k103: [ -4  24   4  25  28  14 -53 -15  23]
k714: [ 14  24 -26  -7   4  35  36   7 -12]
k280: [-17   3 -17   3  31   5 -17  26  28]
k613: [ 1 11 -7  1 21 10  4  4  8]
k96: [-19  -9  16 -20  19 -20  28  15  29]
k334: [ -7   9 -17   3   2   5   1  26  28]
k169: [-11  -5  -4 -36   9 -36  44   7   9]
k123: [ 14  24 -26  -7   4  35  36   6 -12]
k44: [ 6 -1  7  1 11 14 33  2 -5]
k641: [ 0 17 -5  3 14 12 -1 -2  0]
k702: [ -7   9 -17   3  31   5   1  26  28]
places k169: [-36]	4 6
places k280: [3]	2 4

k314: [-14 -14 -14 -14 -24 -24 -24 -24  -3]
k63: [-21  -6 -17 -21 -19 -21  -4 -17  -4]
k516: [-13 -32  -8 -20   3 -39 -51 -23 -22]
k657: [-15 -32  -8 -20   3 -25 -51 -23  -4]
len: [-15 -32  -8 -20   3 -25]	6
places k63: [-4]	7 9
places k314: [-14]	1 2 3 4
places k63: [-21]	1 4 6
places k314: [-24]	5 6 7 8
places k63: [-17]	3 8

k446: [-16  -8 -26   0  -1  -2  10  -1  14 -11  -6 -17  -8 -10  -6   3  -7  25
 -17  -3 -23 -33  11  -2   4  -2   6 -10  -3  -7   3   0  -4  17   7  14
  -8  -1   4 -23  14  -8 -11   2   9  -8  20 -12  -5 -23  -3  11  -8  29
   9  18  -8]
k834: [-19 -20  -7  23 -12  18   4 -12   8 -12 -16   4  -4  -9 -24  -8  -5  -5
  16 -32  19 -11  -7 -21  -1   6  10  10 -21  15   3 -11   5 -11  15  28
  -1  10  15  -4   4  19   9   5  -8  -7   6  -1   0   6   7  10  11  -6
 -10  -7   5]
k629: [  3  -8  22   3  -8  11  -4  10   0  -5  -1  -6 -15   1  16  13  33   5
   1 -10  -4  -3  14 -18 -13  -5 -10   3 -32 -10 -12  11  -7 -10  -4  -3
  24   5 -11   8  -4  -9 -26 -26   3   8  20 -24   4   0  16   7  14  -6
  14   0   5]
k391: [ 40  20 -11   6   8   2   0  16  -4  16   3   8 -17  10   1  25   9   2
  23 -10   0  18   6   8  -3  13   0  20  -4   2  14   9  20   5  -6 -16
 -11 -14 -20  10  20   2   0  15  -5  -7 -18  15   5  12   6   8 -14  -3
  15   1  -8]
k661: [-19 -20  -7  23 -12   8   4  -6   8 -12 -16   4  -4  -9 -24  -8  -5  -5
  16 -32  19 -11  -7 -21  -1   6  10  10 -21  15   3 -11   8 -11   8  28
  -1  10  15  -4   4  19   9   5  -8  -7   6  -1   0   6   7  10  11  -6
 -10  -7   5]
k887: [ -4  12   3   1  -2   1   9   2  13 -20  -3  11  26  -7 -26 -12   5   7
  -5   6   6 -16   6 -31  14  14  11   1   8  -2  18   2  -6   1   3   8
  -4  12  12  21   3   4 -15 -19   8   9 -25   9 -22  12   7  11  24 -15
  -4 -13  12]
places k661: [8]	6 9 33 35
places k391: [20]	2 28 33 41
len: [-16]	1
places k391: [15]	44 48 55
len: [-19 -20  -7  23 -12   8   4  -6   8 -12 -16   4  -4  -9]	14
len: [-16  -8 -26   0  -1  -2  10  -1  14 -11  -6 -17  -8 -10  -6   3  -7  25
 -17  -3 -23 -33  11  -2]	24
places k887: [12]	2 38 39 50 57

k87: [26 33  3  5]
k619: [40 23  3 16]
k436: [18  9  6  1]
k918: [11 19  8 -9]
k920: [17 37  4 -3]
k40: [ 1 39 -3 -4]
k204: [26 26  1  9]
k115: [-4 41 24  1]
k555: [ 15  28 -12  21]
k709: [  5  -3 -14  24]
k803: [-8 23 -3 -8]
places k803: [23]	2
len: [  5  -3 -14]	3
len: [40]	1

k359: [53 -1  1 33 -1]
k47: [0 8 0 0 0]
k28: [11  1  0  6 -1]
k473: [11  1  0  6  5]
k16: [ 0  1  0 25  0]
k485: [-1  0  0  1 -1]
places k47: [0]	1 3 4 5
places k16: [1]	2
len: [11  1  0  6 -1]	5
places k485: [0]	2 3

k477: [ -8 -10  -1 -36  13  10 -31 -25 -17 -18   0 -26 -37 -14 -40 -42]
k846: [-43   1 -26   0 -41  -4  37  36 -12  15  43  31  31  25   7   6]
k12: [ 33  38 -35 -28 -44  41 -26  -6  -2 -22  38  37  -1  -6  22   4]
k380: [ 35  -9  34   8  -3  40  -3  42 -19  -4   4 -25 -41   4   3  20]
k423: [  6 -32  26   7 -35  30 -40  19  11 -35 -43  26  44  35  31  13]
k884: [-17 -14 -15  12  15 -28  31  -6  18  20 -13  -9  13 -27  31  31]
k645: [-21  34 -42 -23  10  17  -7  17  -9 -14  39  14 -35  29   4  25]
k502: [-33   0   9 -33 -22 -44 -22 -22 -22  12 -33 -41  24  17 -37 -10]
k101: [ 38  27 -27  13 -20  -1 -26  10  -2  43  -5  12  32 -21 -19  11]
k95: [-40 -12 -14  17  12  36 -12   3 -29 -27  18  18  28  -5 -39  42]
len: [ 33  38 -35 -28 -44  41 -26  -6  -2 -22  38  37  -1  -6]	14
places k95: [36]	6
len: [ -8 -10  -1 -36  13  10 -31 -25 -17 -18   0 -26 -37 -14]	14
len: [ 33  38 -35 -28 -44  41 -26  -6  -2 -22  38]	11
places k502: [-22]	5 7 8 9
len: [  6 -32  26   7 -35  30 -40  19  11 -35 -43  26  44  35  31]	15
len: [  6 -32  26   7 -35  30 -40  19  11 -35 -43  26]	12

k851: [14 42  9 41]
k472: [ 14  42   0 -39]
k82: [14 42  0  1]
places k851: [42]	2
len: [14 42  0  1]	4

